Each row has a name. Each question is about the rows just above it. Places in a row count from 0.

nafi: [ 49.5  38.8  22.1 -22.5  25.3   5.8 -15.7  24.8  13.8 -15.3  27.2 -15.7
 -21.0 -24.1  36.6  -1.8   6.7   6.0 -21.6 -18.9 -18.6  27.8  25.8 -15.3
 -25.0   5.0  31.0  12.4  51.4 -21.1 -22.5  25.0 -15.2 -15.3  -4.9   0.0
 -18.6  15.1 -18.5  34.2  30.6  30.2 -19.1  -7.8  16.9  34.2   6.4 -18.9
 -24.8 -21.6 -18.9  35.6 -24.2  12.8 -22.9 -20.8]
Kad: [-11.1   3.0  33.5  25.4  16.8  41.3  17.1  21.2  33.5  33.6  18.1   5.0
  19.7  25.4  15.8  33.5  30.9  28.0  16.6  14.3  16.8  17.3  21.7  13.8
  32.8  21.4  12.2  36.4 -15.4  21.6  20.6   9.3  17.4  39.2  16.7  34.5
  11.5  36.4  10.5  -1.7   9.2  13.1  17.5  37.3  30.1  18.0  29.7  14.9
  30.9  16.6  14.3   4.4  30.3  36.7  20.8  17.5]
Malub: [-45.0  13.4 -44.2  15.1  21.5 -16.3  35.0 -79.6   5.4 -62.8 -79.7  18.9
  18.6   0.2 -48.8 -81.3 -85.2 -86.0  -4.1  22.1  26.4 -79.3   8.5 -39.9
 -21.9 -84.8 -78.6 -74.8  -6.2  19.8   8.3  36.7  35.8 -63.2  47.9 -82.0
  15.8 -10.1  15.5  35.0  25.2  18.0  25.1 -75.0   8.4 -15.1 -85.6  23.0
   1.6  -4.1  22.1 -75.7   6.4 -73.3   3.8  16.5]
Foru: [ 8.8 11.6 57.1 27.8 24.0 54.9 14.9 50.4 45.3 54.9 47.0  3.9 20.6 30.6
 39.4 61.0 60.0 56.7 21.6 13.7 15.9 46.1 32.7 26.7 43.9 48.5 40.5 65.3
 -4.1 22.6 23.5 11.9 15.2 61.7 13.5 62.6 11.9 52.2 10.7  0.8 15.1 21.2
 16.9 63.2 41.2 34.5 58.7 14.3 36.8 21.6 13.7 31.4 35.2 65.5 24.6 18.4]
Dades: [-83.3 -39.6 -53.6  58.8 -17.4  -6.4  61.0 -72.1 -12.9   1.6 -74.9  57.6
  60.5  53.9 -74.0 -31.7 -47.4 -45.5  50.8  61.0  61.7 -75.5 -27.2  22.0
  40.7 -40.3 -78.6 -54.1 -64.3  60.5  57.4  -5.7  60.4  -0.9  49.2 -35.6
  58.3 -24.5  58.4 -18.2 -21.6 -26.2  61.6 -19.4 -15.2 -52.8 -46.6  61.2
  53.4  50.8  61.0 -81.8  55.2 -54.2  55.5  59.9]
gofu: [ 47.5  40.1  19.1 -20.4 -16.2 -16.2 -12.2  20.1  14.0 -18.4  22.5 -12.7
 -18.5 -22.9  33.7  -6.4   1.7   1.2 -20.3 -16.1 -16.2  23.2  26.3 -16.2
 -25.4   0.5  26.6   7.7  51.9 -18.6 -20.6  27.8 -11.7 -18.7  -0.9  -4.7
 -16.0  14.2 -15.9  37.1  32.6  31.5 -16.2 -12.0  17.3  33.2   1.5 -16.0
 -23.7 -20.3 -16.1 -22.8 -22.8   8.2 -21.3 -18.3]
vof: [ 55.4  51.7  31.7 -20.8  38.8  17.4 -12.1  28.3  26.6 -18.1  30.5 -16.9
 -20.0 -24.6  45.3  -2.8   6.9   5.2 -24.0 -18.4 -16.8  31.1  39.2 -20.6
 -26.3   2.3  34.0  16.7  61.0 -19.5 -22.8  38.1 -11.2 -16.7   3.1  -0.3
 -19.4  27.2 -19.5  47.0  44.1  43.7 -17.4  -8.9  30.0  46.4   6.2 -18.1
 -23.8 -24.0 -18.4  38.2 -22.7  17.5 -23.8 -20.5]
Peruz: [ 34.2   9.5 -20.4  -8.3  -7.4 -33.1  -1.1   0.4 -25.3 -10.3   4.1  17.3
  -1.4  -5.8   1.1 -10.5  -8.2  -4.0   6.0   5.0   1.0   5.0 -12.4  13.4
 -12.8   4.9  11.1 -18.1  34.4  -4.1  -0.8   0.8  -1.8 -17.8  -4.6 -12.1
   9.5 -27.4  10.9  13.8   1.3  -3.0   0.3 -15.2 -21.8  -5.9  -6.4   4.1
 -13.4   6.0   5.0  20.2 -13.4 -18.9  -0.4   1.8]
fevo: [ 35.0  48.3   8.7 -18.8  37.6   8.0  -3.8  -3.9  19.6 -41.6  -1.6 -11.7
 -16.3 -26.9  21.6 -13.1 -26.0 -27.4 -26.6 -13.1 -10.7  -0.8  33.3 -34.4
 -36.1 -28.8   2.6 -14.6  52.7 -15.7 -22.2  42.6  -2.8 -41.3  13.9 -31.9
 -15.6   8.7 -15.7  51.4  44.4  41.3 -11.7 -37.7  24.0  32.9 -26.6 -12.6
 -26.4 -26.6 -13.1   8.2 -23.8 -13.5 -24.4 -17.1]
govu: [-45.0  13.4 -44.2  15.1  21.5 -13.5 -10.4 -79.6   5.4 -62.8 -22.9  18.9
  18.6   0.2 -48.8 -81.3 -85.2 -86.0  -4.1  22.1  26.4 -79.3   8.5 -39.9
 -21.9 -84.8 -78.6 -74.8  -6.2  19.8   8.3  36.7  35.8 -70.2  47.9 -82.0
 -22.5 -10.1  15.5  35.0  25.2  35.0  25.1 -75.0   8.4  20.2 -13.0  23.0
   1.6  -4.1  22.1 -75.7   6.4 -73.3   3.8  16.5]
The row named Peruz: => [ 34.2   9.5 -20.4  -8.3  -7.4 -33.1  -1.1   0.4 -25.3 -10.3   4.1  17.3
  -1.4  -5.8   1.1 -10.5  -8.2  -4.0   6.0   5.0   1.0   5.0 -12.4  13.4
 -12.8   4.9  11.1 -18.1  34.4  -4.1  -0.8   0.8  -1.8 -17.8  -4.6 -12.1
   9.5 -27.4  10.9  13.8   1.3  -3.0   0.3 -15.2 -21.8  -5.9  -6.4   4.1
 -13.4   6.0   5.0  20.2 -13.4 -18.9  -0.4   1.8]
At which places does fevo hold [-13.1]? => 15 19 50
Places of [-16.2] in row gofu: => 4 5 20 23 42

kavu: [-30.8 -37.1  64.2 -35.5]
Vonis: [-33.6 -51.6 -50.9  17.3]
gali: [31.8 27.3 36.9 74.1]
revuf: [-63.6  14.9 -29.4  25.8]
petap: [ 35.0  63.7 -49.1   4.5]
belik: [-37.8 -10.2   9.9 -48.8]
sifi: [-63.5  18.9  18.9 -63.5]
Kobi: [-33.6 -41.6 -50.9  17.3]
bepuv: [  8.4 -49.5  15.8  42.5]
The row named gali: => [31.8 27.3 36.9 74.1]
The row named revuf: => [-63.6  14.9 -29.4  25.8]
Every place of [-63.5] in sifi: => 0 3

Gigo: [ 25.2  11.0 -56.4  25.2  25.2]
lesat: [-73.2 -18.4   7.6 -25.4 -53.3]
kupop: [55.5 25.8 50.4 50.5 55.5]
Garus: [-21.7 -18.4  25.1  25.2 -27.0]
leza: [55.5 25.8 55.5 75.8 55.5]
bivub: [-21.7  11.0   7.6  25.2  78.3]
dos: [-47.5 -47.9 -26.9 -76.1 -27.0]
Toda: [  4.0  -3.7  25.1  50.5 -53.3]
pir: [  4.0 -18.4  29.0  25.2  55.6]
Nuked: [-47.5  25.1  29.0 -25.4 -79.6]
At which places does dos hold [-27.0]? => 4
Places of [25.2] in row Gigo: => 0 3 4
At which places does kupop hold [25.8]? => 1
At which places does Toda hold [25.1]? => 2
Every place of [55.5] in kupop: => 0 4
At which places does kupop hold [50.4]? => 2
Places of [55.5] in row leza: => 0 2 4

Soze: [-46.6  10.0 -45.7 -14.0   4.4  24.8  32.9  32.1 -42.0 -22.5 -31.2  28.1
 -54.2   8.1  18.5   8.0 -29.0  16.6  14.8   3.4  -3.4  18.2 -54.2 -42.0
 -35.8 -26.2 -46.0 -53.9 -53.9 -53.0 -52.8 -53.9 -17.5  -2.7 -18.3  32.5]
let: [-48.2  10.5 -47.1 -14.0   4.7  26.0  34.6  33.8 -43.1 -22.8 -31.9  29.6
  19.1   8.5  19.4   8.4 -29.6  17.8  15.6   4.1  -3.5  19.1 -56.0 -43.5
 -36.6 -26.6 -47.3   8.5 -55.8 -54.8 -54.7 -51.7 -17.6  -2.2  19.6  34.1]
vek: [  4.7  28.2 -21.6 -34.8  29.8  18.3  -2.2  -9.1 -25.2 -33.8 -31.3 -16.0
  23.5  28.8  23.8  28.6 -32.1 -26.9  24.9 -32.9  31.2  23.5  -3.6  20.9
 -28.1 -32.9 -21.7  28.7   2.0   5.8   5.8 -15.7 -34.5 -34.2  30.9   0.3]
Kezap: [ 13.9 -32.6  31.9  24.5 -30.7 -33.4 -23.3 -18.0  32.4  28.2  31.1 -11.0
 -33.6 -32.0 -34.0 -31.8  30.5   2.8 -32.8  14.0 -27.6 -33.6  23.7   0.0
  31.3  29.6  32.1 -32.0  19.6  16.4  16.4  30.1  26.1  18.1 -19.6 -24.8]
ruz: [-32.7  65.9 -70.1 -53.6  61.9  68.2  47.4  36.4 -71.1 -61.6 -68.0  21.7
  68.3  64.7  69.1  64.3 -66.7  -7.3  66.5 -31.1  55.1  68.3 -53.4  -3.7
 -68.4 -64.6 -70.5  64.6 -44.9 -38.2 -38.1 -66.5 -57.0 -39.8  37.8  50.5]
Bil: [-45.5  -3.4 -32.6   3.1  -9.4  15.0  32.0  34.4 -27.4  -5.2 -14.6  33.8
   6.4  -5.5   6.6  -5.5 -12.1  28.2   2.6  18.5  42.1   6.4 -48.8 -48.6
 -20.2  -9.1  47.1 -48.9  25.3  20.2  20.1  43.2  42.1  31.4 -33.0  42.1]
luda: [ 4.3 36.1 -8.0 -2.8 34.8 36.8 29.9 26.3 -8.3 -5.4 -7.4 21.5 36.8 35.7
 37.1 35.6 -7.0 12.1 36.3  4.4 32.7 36.8 -2.4 13.7 -7.5 -6.3 -8.1 35.7
  0.3  2.5  2.5 -6.8 -3.9  1.6 27.1 30.9]
vanoz: [ 33.2  13.9   2.2 -39.2  20.4  -9.7 -40.0 -47.3  -5.1 -31.1 -21.0 -52.0
   1.7  16.2   1.8  16.1 -23.8 -55.2   6.1 -54.3  28.4   1.7  29.9  48.1
 -13.6 -27.0   2.2  16.2  36.1  39.7  39.6  12.5 -35.9 -47.8  40.2 -36.8]
Kada: [-45.5  -3.4 -32.6   3.1  -9.4  15.0  32.0  34.4 -27.4  -5.2 -14.6  33.8
   6.4  -5.5   6.6  -5.5 -12.1  28.2   2.6  18.5 -17.3   6.4 -48.8 -48.6
 -20.2  -9.1 -32.7  -5.5 -51.1 -52.0 -51.8 -39.4  -0.3  13.5 -31.1  30.4]
Vep: [-19.3  25.2 -27.5 -45.2  19.5  12.7 -11.5 -19.3 -32.0 -43.4 -39.9 -26.9
  19.2  26.1  19.5  25.9 -41.0 -38.6  21.0 -44.4  29.7  19.2  -6.2  20.9
 -35.9 -42.1 -27.6  26.0   0.2   4.5   4.4 -20.5 -44.6  19.5  30.5  -8.6]
Places of [42.1] in row Bil: => 20 32 35
The row named let: => [-48.2  10.5 -47.1 -14.0   4.7  26.0  34.6  33.8 -43.1 -22.8 -31.9  29.6
  19.1   8.5  19.4   8.4 -29.6  17.8  15.6   4.1  -3.5  19.1 -56.0 -43.5
 -36.6 -26.6 -47.3   8.5 -55.8 -54.8 -54.7 -51.7 -17.6  -2.2  19.6  34.1]
Places of [-54.2] in row Soze: => 12 22
Places of [19.5] in row Vep: => 4 14 33

Mozof: [ -1.8   8.3  -1.8  18.8  -1.8   8.3  -1.8   9.2 -17.5  -7.8]
zef: [ 13.3  13.3  13.3  13.3  13.3  45.3  45.3  45.3  45.3 -35.1]
vili: [ 24.0  23.5  45.4   0.1 -20.2   7.8  31.4  24.0   2.8 -20.2]
totu: [-21.7   8.5  -2.3  18.8 -29.9  11.3   0.2   9.4 -19.3  -8.9]
Dof: [-17.2   8.9  22.8 -13.0   8.9 -16.9 -41.7  -9.0   8.9   8.9]
bifef: [-21.2   7.4 -17.2  17.9 -30.4   9.8  -0.8 -17.2 -17.2 -17.2]
Deza: [-20.0   8.4  -1.6  18.2 -31.2   9.3   2.0  10.4 -19.1  -9.3]
fut: [ 19.4  40.3 -25.1  13.9  24.4  19.9  43.8  10.9  -8.7 -34.6]
liba: [ 19.4  40.3 -25.1  24.1  24.4  19.9  43.8  10.9  -8.7 -34.6]
Rize: [ 19.8  41.1 -25.2  -1.7  22.9  20.6  45.5  12.1  -9.6 -35.5]
vubuf: [-21.0   8.5  -1.8  17.3 -31.6  11.4   1.1  10.4 -16.6 -10.2]
At which places does zef hold [45.3]? => 5 6 7 8
At which places does Mozof hold [-1.8]? => 0 2 4 6
At which places does bifef hold [-17.2]? => 2 7 8 9
Every place of [24.0] in vili: => 0 7
At which places does Dof hold [8.9]? => 1 4 8 9

ledat: [ 32.9  56.8  37.3 -49.9  18.7  32.8 -28.3 -47.4]
pufo: [-51.9 -51.9 -51.9 -51.9 -52.0  17.6  17.6  17.6]
teg: [ 57.3   9.1  23.9 -14.3  21.7  29.5 -27.8 -66.8]
dul: [ 58.5  58.5 -18.1 -49.8 -53.7 -49.8  58.5 -49.8]
rired: [ 24.7 -48.1   8.7  53.9  -2.9   8.7  -6.5 -28.2]
Places of [-51.9] in row pufo: => 0 1 2 3
Places of [17.6] in row pufo: => 5 6 7
Every place of [8.7] in rired: => 2 5
At which places does dul hold [-49.8]? => 3 5 7
The row named pufo: => [-51.9 -51.9 -51.9 -51.9 -52.0  17.6  17.6  17.6]
The row named teg: => [ 57.3   9.1  23.9 -14.3  21.7  29.5 -27.8 -66.8]

